Each row is where one point has got to under a steady rotation. How many steps took it there?
The counts run from 0 to 516.
[171  94 123 133 130 117 171 118 131 142 135 121 146 109 153  91 131 128
 109 164 150 122 114 136 157 152 139 176 117 179 154 127 125 123 110 141
 118 150 146 112 119 160 119 123  89 127 184 134 153 158 106 146 201 133
 149 142  94 116 142  75 149 101 136  68 126 128 166 142 156 158 167 160
 176 152]	341
[149 106 118 121 134 106 171 121 130 127 150 121 138 164 154 106 142 120
 115 150 136  88 127 114 159 162 131 170 123 178 166 131 152 116 127 146
  96 132 157 127 102 166 129 106 107 136 170 152 152 167 113 143 174 129
 154 162  98 144 176  69 151 134 117  63 133 135 161 139 137 161 151 171
 163 167]	347
[170  71 143 112 140 110 150 121 123 137 127  97 132 132 145 117 144 126
 122 122 137 139 137 145 148 162 156 221 133 172 122  98 163 126  86 143
 110 158 118 125 110 136 126 138  97  97 154 135 143 153 121 122 192 128
 149 122  93 105 124  84 140 105 127  75 100 143 172 135 156 142 161 163
 155 152]	480
[158 103 126 116 120 106 176 136  95 153 135 124 143 134 132 102 122 107
 102 141 157 106 138 111 145 158 140 173 104 174 152 152 127  75 128 161
 118 132 140 103 108 137 135 115 124 118 162 127 166 148 111 121 180 118
 143 175 116 110 190  84 159 105 140  75 119 128 180 146 146 137 173 190
 163 132]	354
[162  92 127  89 136 122 143 134 113 121 115  80 131 142 167 125 121 123
 107 127 124 133 129 133 165 164 133 211 118 179 139 122 169 131  99 133
  91 141 136 126 111 159 123 137 111 117 142 132 150 153 143 115 192 106
 142 131 104 127 123  75 146 125 110  63  99 158 180 115 141 142 162 184
 160 143]	207
[150 113 153 113 102 113 169  82 147 150 144 131 132 146 125 122 111 112
 106 162 143 109 124 128 145 162 139 185 111 161 154 114 132 101 108 162
 121 170 137 107 104 164 145 134 106 129 178 125 143 167 104 151 188 113
 146 179 111  86 170  94 149 121 124 104 122 130 156 159 154 137 170 164
 174 146]	333
[159 137 122 117 123 107 154 110 115 121 134  99 134 140 135 123 110 125
 111 173 132  90 146 119 155 182 108 182  78 175 139 139 125  90 114 158
 131 135 133 110 114 145 114 124  97 165 172 149 132 168 117 132 146 112
 146 175  97 105 138  69 168 140 112  83 107 134 165 131 155 177 158 162
 163 158]	303
[149 105 102 113 149  99 161 122  99 113 122 107 144 133 141 122 147 106
 123 113 129 111 163 136 147 179 131 189 128 175 143 128 136 108 125 158
 108 132 131 119 100 140 121  94 101 132 152 155 146 144 127 108 161 116
 169 163  73 120 161  77 159  98 132  66 131 157 173 137 139 173 166 148
 134 144]	3
[167 118 140 119 147  95 137  93 135 110 118 115 142 139 139 138 125 141
 143 145 119  90 148 136 157 190 129 217 109 153 142 102 128 113 110 171
 129 150 124 111 128 142 119 129  89 154 165 148 133 173 112 125 144 109
 156 159  78 100 137  75 155 123 127  87 116 149 162 164 163 158 153 128
 148 151]	25
[150 100 151 110 141 102 134 133  94 111 144 108 133 155 107 136 120 104
 105 133 144  97 150 140 142 196 144 230 105 157 143 116 143  75 105 170
 133 129 126 113 114 127 139 127 125 152 147 126 156 134 128 114 132 111
 150 158  96 110 182 111 172 119 131  71  92 134 180 153 155 130 141 161
 131 141]	444
[141 112 137 137 133 105 167 101 136 140 141 116 119 139 116 123 134 118
 110 146 129 103 166 131 147 192 151 189 100 180 131 135 121  75  97 177
 134 157 104 107 106 127 126 136  86 142 169 136 128 160 101 126 148 122
 159 168  92  81 153  93 151 110 123  92 108 128 157 143 167 168 157 153
 150 164]	31
[152  98 121 127 135  99 172 133 112 124 130 115 124 139 141 118 142 122
  92 146 122  98 156 107 148 177 144 165 110 186 149 154 140  63 106 159
 138 131 135  93 112 117 115 121 110 129 161 132 142 155 112 125 161 124
 148 175  97  95 159  94 163 116 130  65 118 120 175 140 141 150 154 186
 133 165]	77
[176 104 151 119 159  91 133 131 121 130 147 117 141 147 138 106 111 141
 143 148 124  94 144 145 155 178 149 200 118 146 132 115 130  89  98 164
 137 138 115 107 118 131 122 126 108 150 161 139 150 170 123 118 145 134
 153 153 109 133 151  82 166 119 122  55  97 141 198 148 181 140 132 162
 141 148]	96
[161 107 132 112 120 116 138 127  87 118 144  87 120 131 125 129 109  93
 103 131 132 109 136 135 140 172 111 210  93 153 155 110 163  95 108 157
 111 148 137 134 111 150 114 126 117 140 133 126 161 140 125 113 168  94
 139 169  91 107 150  94 164 109 103  67  87 144 188 117 143 124 151 170
 145 125]	214
[135 100 170 112 132  92 147  97 154 122 151 136 117 173 126 128 113 130
 117 157 139 102 123 137 154 181 145 188 111 160 138 123 142  70  96 162
 144 148 126 105 104 140 132 143 106 142 173 131 141 166 108 139 166 132
 159 157 109  99 165 115 164 140 130  82 103 112 162 163 171 128 149 160
 136 157]	103
[175 110 135 140 154 124 154 120 123 116 150 118 133 131 152 107 131 118
 121 134 120  90 132 129 162 180 122 215 115 160 158 130 121 108 127 167
 129 123 133  96 114 130 148 119 128 159 160 133 159 151 139 125 154 123
 152 147  80 114 168  87 165 123 122  40 129 135 171 156 145 155 125 166
 150 159]	368
[157 112 119 117 148 121 180 102 129 128 107 111 133 118 158 112 131 103
 127 158 133 119 121 148 158 184 115 207 119 162 153 145 108 117 111 152
 120 139 116 102 129 153 124 123 121 145 166 151 137 161 136 119 178 122
 167 140  89 111 137  90 179 136 126  61 109 152 180 133 123 178 150 155
 154 150]	296
[135  92 119  96  97 119 163 133 117 128 143  95 116 150 137 123 125  97
  97 130 145 154 144 142 158 158 135 192 129 193 134 123 163 103 114 146
 134 136 138 126  84 160 127 138 106 100 159 123 161 123 132 130 203 102
 160 148 103 103 150 103 151 107 137  73  95 116 166 139 140 127 177 182
 152 114]	199
[162 116 141 116 115 102 124 129 132 126 159 113 141 163 125 117 116 136
 122 122 130  94 162 132 159 163 166 195  99 183 134 105 148 107 124 154
 132 143 136 105  89 146 143 134  89 143 167 119 153 166 118 138 145 114
 144 167 113 111 170  64 126 109 127  73 122 126 151 163 180 135 161 169
 167 149]	395
[141 110 115 122 115 109 167 125 112 139 157 124 131 160 148 108 142  97
 101 144 133  93 147 114 150 164 135 163 119 185 161 142 150  91 139 163
 120 125 144 108  90 148 139 108 108 122 161 130 152 156 120 136 162 114
 152 177  95 115 199  88 157 117 127  58 136 131 163 149 136 154 155 176
 149 162]	351
[154  78 133 129 131 108 176 116 131 142 132 132 121 139 135 114 140 101
  85 157 146 112 123 140 142 173 141 193 127 159 175 110 146 105  95 167
 128 145 142 103 123 145 123 121 113  99 171 145 154 152 100 124 188 124
 151 156 106  87 176 111 160 117 123  79 109 127 176 164 146 134 135 163
 139 152]	61
[157 125 124 129 113 116 132  97 133 128 143  89 121 143 136 129 115 112
 123 156 120 111 144 160 153 181 131 200 106 164 141  95 154 134 110 149
 112 168 129 140  98 180 121 135  87 138 163 126 138 174 118 142 153  96
 150 170  92 105 137  80 150 123  91  84 102 140 158 123 158 158 151 147
 168 156]	256
[175  86 131 136 132  99 173 107 110 130 124 125 145 113 133 112 124 122
 111 153 157 109 119 136 139 163 129 183 137 137 172 111 131  99  96 158
 134 149 147 105 127 141 110 111 101 110 166 138 157 147  95 134 200 116
 147 165  89 101 155  92 161 103 128  66 107 128 190 164 157 126 158 144
 139 130]	63
[154  95 119 106 141  87 150 139  94 130 109  89 130 136 141 133 128 124
 103 130 115 112 166 134 148 178 140 192 107 184 127 148 154  78 108 156
 119 129 107 112 123 120 104 128 104 109 138 135 140 157 123 101 157 119
 146 163 106 117 127  79 159 112 123  68  99 139 196 116 146 161 160 186
 130 151]	509
[162 119 114 118 114 103 163 133 110 132 147 112 138 152 143 112 125 135
 112 149 134  84 140  98 155 153 124 165 106 177 163 137 150  99 124 154
 115 134 153 114  95 159 125 108  94 141 158 131 150 164 101 137 172 106
 139 181  96 128 170  63 148 118 119  71 130 130 154 150 153 146 171 177
 176 140]	349
[139 107 145 119 103 114 176  91 149 155 153 128 127 148 133 116 126 104
 107 165 138 102 119 153 149 173 140 190 114 167 171 114 131 108 112 161
 130 163 146 112 110 175 146 130 105 123 193 131 146 157 116 157 184 123
 146 170 105  83 180 110 152 124 129  85 114 137 155 169 145 142 151 156
 162 153]	334
[131  97 134  99 138  91 134 148 118 122 152 112 137 164 125 129 129 117
 121 131 138 116 170 169 143 183 181 198 107 179 121 111 162  96  97 145
 103 151 127 137 101 143 117 128  88 137 163 147 141 155 114 122 139 144
 171 153 103 139 155  90 148 114 135  84  92 141 183 123 178 150 161 163
 130 160]	465
[139 102 131  94 122  80 127 143 109 121 131 110 152 164 119 131 122 130
 124 133 140 111 164 152 144 179 167 196 101 176 123 105 155  91 104 135
 106 161 130 132  98 146 109 129  80 132 170 142 147 155 113 124 144 129
 161 164 109 126 146  85 136 104 137  92  86 137 170 140 177 141 181 159
 144 152]	466
[156  97 128 122 139 114 189 123 140 139 143 127 153 132 157  95 134 121
 117 164 151 125 116 129 160 151 135 169 115 188 151 135 114 121 104 144
 108 143 144 115 109 154 134 101 109 131 187 154 149 154 111 144 202 139
 164 141  89 130 149  75 159 118 136  71 120 135 165 148 151 163 163 160
 174 151]	342
[126 101 143 115 116 112 166 119 134 117 147 124 138 164 125 124 118 123
 104 166 145  98 129 142 159 201 145 193 102 184 141 139 119  85 119 151
 148 130 155  87 115 137 137 131 115 154 185 138 153 144 126 134 154 133
 157 149 107 102 163 117 158 137 153  84 119 112 162 173 147 151 147 163
 150 163]	380
[161  96 149 107 140 101 143 135  93 108 132 117 157 134 108 135 110 127
 130 147 156 120 135 169 145 196 157 232 105 149 131 110 132  82 102 148
 130 156 138 113 131 129 111 129 105 155 158 142 151 135 128 115 152 130
 146 146 101 120 139 111 168 116 159  88  85 132 186 153 168 127 156 143
 131 132]	449
[148 100 126 124 116  95 136 133 133 121 180 111 116 168 138 106 124 128
 113 131 124  99 153 133 159 165 158 157 134 176 148 108 166  98 115 151
 127 139 140 132  84 144 124 123  90 114 166 121 154 159 110 137 160 109
 153 177 100 119 180  95 149 109 116  48 106 118 168 140 166 121 149 173
 143 157]	121
[154 114 158 114 136 111 152 124 126 133 136 123 143 140 131 124 110 128
 109 160 139  99 128 123 154 187 146 208  85 170 133 157 130  71 121 148
 113 153 143  87 124 138 127 134 119 188 168 131 142 161 121 126 160 141
 144 155 113 116 152  94 159 145 136  87 119 131 168 143 150 152 154 166
 160 168]	375
[164 113 136 109 145 105 150 101 120 116 111 124 154 126 141 130 132 119
 144 135 131 112 145 171 151 198 133 226 137 151 141 116 114 107 108 164
 134 139 123  94 137 140 127 120 104 129 169 148 141 156 129 111 162 121
 171 141  80  99 154  89 171 114 143  73 107 148 178 165 148 156 147 137
 132 138]	20
[161  75 151 114 136 117 159 124 123 111 137 102 112 147 147 110 117 137
 108 137 142 111 115 113 168 150 110 203 128 164 156 117 157 107  92 149
 137 132 139 108  99 139 136 135 119 121 154 131 164 146 126 126 207 115
 147 131  95 113 154  99 160 117 114  56  98 121 164 152 153 114 141 176
 154 131]	136
[159  90 111 110 109 121 151 153  98 127 128  88 137 129 138 112 114 114
 110 137 150 145 140 150 155 160 131 193 125 166 140 110 151 121 107 135
 121 137 142 129 111 155 119 129 107 100 157 135 171 129 132 118 195 108
 151 147 106 129 126  82 155  93 139  66  83 135 181 116 153 127 173 177
 162 111]	202
[161 109 105 108 142 106 159 138  97 130 109  96 153 125 145 135 139 107
 109 127 128 108 161 124 144 176 140 190 104 177 136 142 140 101 120 152
 103 135 123 106 128 134 111 109  97 131 152 145 146 163 120 107 159 124
 147 159  90 113 139  62 147 111 132  78 120 157 174 127 143 177 164 167
 154 152]	5
[149 146 114 125 105  97 158 109 113 130 143 121 136 139 125 123 124 105
 120 166 126  96 160 156 142 192 125 175  98 169 145 133 117  84 128 171
 147 138 136 101 111 150 124 124 102 153 177 136 135 160 120 132 130 107
 160 192  99 104 161  93 171 119 126  74 111 127 168 133 154 165 158 154
 141 151]	306
[147 103 121  91 136  85 156 130 116 129 107 140 152 161 157 132 125 120
 122 146 131 102 144 159 145 190 153 180 132 156 138 141 136  81 117 147
 136 127 148  75 129 134 105 115 106 113 176 141 144 158 129 120 160 123
 157 168 115 125 167 103 164 134 153  65 115 129 195 153 150 132 157 168
 121 154]	83
